One hidden turn or mirror swaps the rows below in pairs. Which row is each named row swapped with?
The rows were stretched afterwards, more along some directions than others.
Tuno: [ 33 -21 -42   9   1 -20   4  -4 -12  -9   8 -31  13  -2  35  43  -1 -41
  10  23]
Kilu: [ 12 -11  -5  -1  20 -25 -30 -25 -10 -22 -15 -29  19   1   3  33 -25 -18
  43  -9]
Sesud: [  8  15  -9  14  -4  23 -37 -36 -35   7   0 -26 -14 -13  46  12  22   5
 -20 -22]
makav: [ 11 -13  -5  14  10  11  -7  34 -18  -6  -6  -4  10 -22  25  31   4 -20
 -35 -31]
lali: [-20   4   8 -13   8  -6   6 -18  23   4   0   2 -24  20 -52   0  24 -37
  -2   5]
Bisob: [ 31   3  -3  -3 -67   1  23  -6  -2 -20  23  13   8  17  21 -10   1 -17
 -11 -12]
dubi: [  5 -17  12   6  22 -25 -36 -31   2  -8 -21 -29   9  -2  -1  43 -16 -26
  33 -22]
gav: [ 45  16  -4  34 -41  22   0 -10 -38  -5  -1  -6  -7  -4  25 -22  11   8
 -37 -30]
Pep: [  6   0 -37 -11 -27 -24  27  -6  12 -37  14 -19  12  31  62  19   1 -47
  10  20]
ded: [ -7  11  19  14 -10   5  13  21   7   4   3   1   1  -5  12  16  18 -43
 -24 -29]
led: [  0  -5   7   5  10 -33 -17 -20  10 -11 -12 -42  26   0  -3  34 -28 -29
  54 -17]
nire: [ 16  15   7  29 -31  12 -18 -36 -13  -1  19 -33  -3  13  49  14   4 -26
 -16 -25]
zopiv: [ 30 -16 -28  20   8 -10   1  11 -31 -25   2 -11   9 -12  46  40   3 -12
 -15  12]
kabod: [ 20  -1 -25  23   9  -7  21  15 -20 -25  -3  -3   4  -7  38  18   1 -11
 -25  16]
kup: [ 32 -19 -25  -9 -57  21  13 -16   0  -9  13 -11  -1  18  33  -1   4 -30
 -18 -28]
kipak: [ 40 -10 -13   8 -50  -2   6  14 -19 -35  21 -12  18  18  36   3  -1 -29
 -20 -24]
vadop: [  3 -11   2   1  -3 -27 -15 -15   1 -24 -17 -25  10   1   3  33 -27 -20
  41 -25]
Vozal: [  2  -9  11  -1  16 -25 -25 -45  -7 -21  -6 -31  -3   6   7  43 -23 -24
  35 -12]
Rupod: [  0 -14   4  -7  17 -27 -34 -42  -4 -17 -15 -30   6   0   2  46 -16 -20
  33  -1]
pona: [ 26  10 -21  11 -14  -1   7 -17 -16 -28  11  -4   8  21  55  26  33 -28
 -10  13]
Nit: [ 50  -3 -15  16 -32  27 -21 -21 -35  16  -9 -11   4 -11   4   0  44  -1
 -32 -26]
mag: [-14   7  -5   7 -34  16 -31 -12 -22   3   8 -13 -10  -5  29  -4  26  -7
 -23 -28]
Libu: [-15   9  22  -1  12  -5  16 -25  26  20 -25  -6 -11  19 -43  20  33 -33
   4  -5]
Gan: [ 37  -1  -5  -1 -54  18   3 -16 -25 -22   7  -2   6  18  48   8  17 -24
 -32 -44]
Ninu: [ 26   6 -25  -1 -24 -16   8 -30   5 -26   8 -20  15   9  69  19   2 -37
   2   2]
zopo: [ 18 -11 -36 -11 -15  -7   9 -25   9 -15  -3 -25   7   7  61  31   2 -40
  17   6]
tes: [ 14  -2 -35  18  15 -15   3  -3 -17  -1 -10 -22  13 -22  32  26   2 -17
  -4  13]
fil: [ 28   7 -18   1 -60   7  19 -11   3 -32  21   0   1  27  43 -28 -10  -8
 -30 -17]
teriz: [ -1  -6  13  -2  13 -24 -16 -42  -5 -17 -11 -24   6   7   6  45 -14 -24
  26 -23]
Vez: [-22 -19 -13   0   1  -9  -4  20 -14 -15  16  -9  -4  -7  40  43  -1 -41
 -18  -9]
minad: [ -8 -12 -20  13  -7   8 -42 -18 -15 -27  28 -21  20  -2  52   9  -6   2
 -26  -5]
doseg: [ -4  -3 -12   8   8 -10   4  36   2 -11  -9 -12   9 -14  25  27  13 -33
 -22 -15]
todur: [ -9  -2   9   3  -8   9  30  -8  24  10  -8  -3 -24  19 -43   1  12 -33
   0 -25]
zilu: [-13  11  10 -10   2  -4  15 -20  16  -6  -5   8 -11  28 -42 -16  15 -21
   4   3]
dof: [-10  15  24   1  16  -6  22  -2  22  16 -28  10  -3  12 -50  26  33 -32
   9  -5]
Zes: [  5  -5   2   4   1 -27 -24 -31   4 -11  -2 -37  17  10  -2  27 -30 -20
  43  -6]
det: [-14 -13   1   7  14  -1  -1  39   9 -19 -11  -4  25 -15  11  23  15 -18
 -45 -14]
geba: [-18  -7   8  -3   5 -15  14   1  37   5 -15   0  -7  24 -51   9  16 -37
  11  -1]
Fis: [-10   8  21 -10 -14 -14  26  -8  28  11 -15  -1 -20  24 -54  13  18 -48
  16  -6]
sezat: [-10  24  11   5 -17  -1  39 -17  25   8 -14  11 -27  35 -35  13  33 -39
  20  -5]
besog: [ 21   9 -15   0  -8 -11  25  -9   3 -34   0   3   5   9  63  22  -4 -25
 -14   2]
pak: [  1 -20  17  -2  14 -32 -22 -22   8  -6 -20 -43  17  -4  -8  37 -29 -29
  29 -26]
lolud: [ -2 -16 -23  10  16  -4   6   5 -21 -16  -9   1  11 -25  23  17  10 -12
 -40   9]
sibug: [  0  -3   4   7  22 -14 -21 -40   3  -4 -26 -37  -1 -12   8  30 -14 -17
  38 -24]
saz: [ 33  -9 -20  -2 -54  15  12 -14  -5 -26  23   4  10  18  38  -8  11 -21
 -47 -25]
vadi: [ 30  11  -1  27 -49  14  -9 -38 -37   8   5 -20 -10 -10  25 -21   3 -12
 -24 -34]
Pimot: [ 19   4 -18  24 -33  26 -29 -29 -31  -6  23 -19  -8  10  48   5  16  -5
 -37 -28]
mimu: [  5 -10  11  -6  25 -30 -16 -28  -8 -26  -6 -23   9   3   7  30 -37 -30
  34 -11]
tadol: [-19  20  21  -8 -12 -19  31 -13  34   7 -19  -5 -10  25 -48   1  21 -39
  21 -14]
Kagor: [  6  12 -29  22 -20  16 -17 -19 -10  -1  18 -24  -5   9  41  -6  10  -5
 -13   2]
vezab: [ 17   6 -20  -4 -21 -20  19 -24   1 -30  17   4  13  12  55  28   2 -23
  15  30]
toked: [-17  11  24  -9  -4 -11  27  -4  29   4 -17   3 -20  21 -58   3  22 -37
  11 -10]
teg: [ -8  16  20   7   2  10  22 -20  16  17 -14   9  -7  23 -46  18  41 -29
   5 -13]
niser: [ 41  15  -8  27 -49  17   9  -1 -26   4   3  -4 -13   4  11 -16  30  -5
 -25 -18]
fosat: [  5 -20   8  -7  26 -24 -51 -40 -14 -20  -2 -35   2 -10   3  37 -29 -25
  23 -19]
budof: [ -8 -14 -14  -1  -3   0  14  35  -4  -7  12 -14  -8  -5  13  18  -6 -32
 -27 -15]
zub: [ 38   8 -12  28 -35  30  -8 -19 -39  20  -4  -6  -4 -15   5 -14  25   5
 -43 -37]
vugug: [ -1  14   5  -1  -5  -2  29 -10  17   6  -8   8 -14  34 -45   5  23 -39
  19   2]

niser is swapped with zopiv
nire is swapped with det
Vozal is swapped with toked
Sesud is swapped with budof
Pimot is swapped with doseg
mag is swapped with Vez
lolud is swapped with vadi

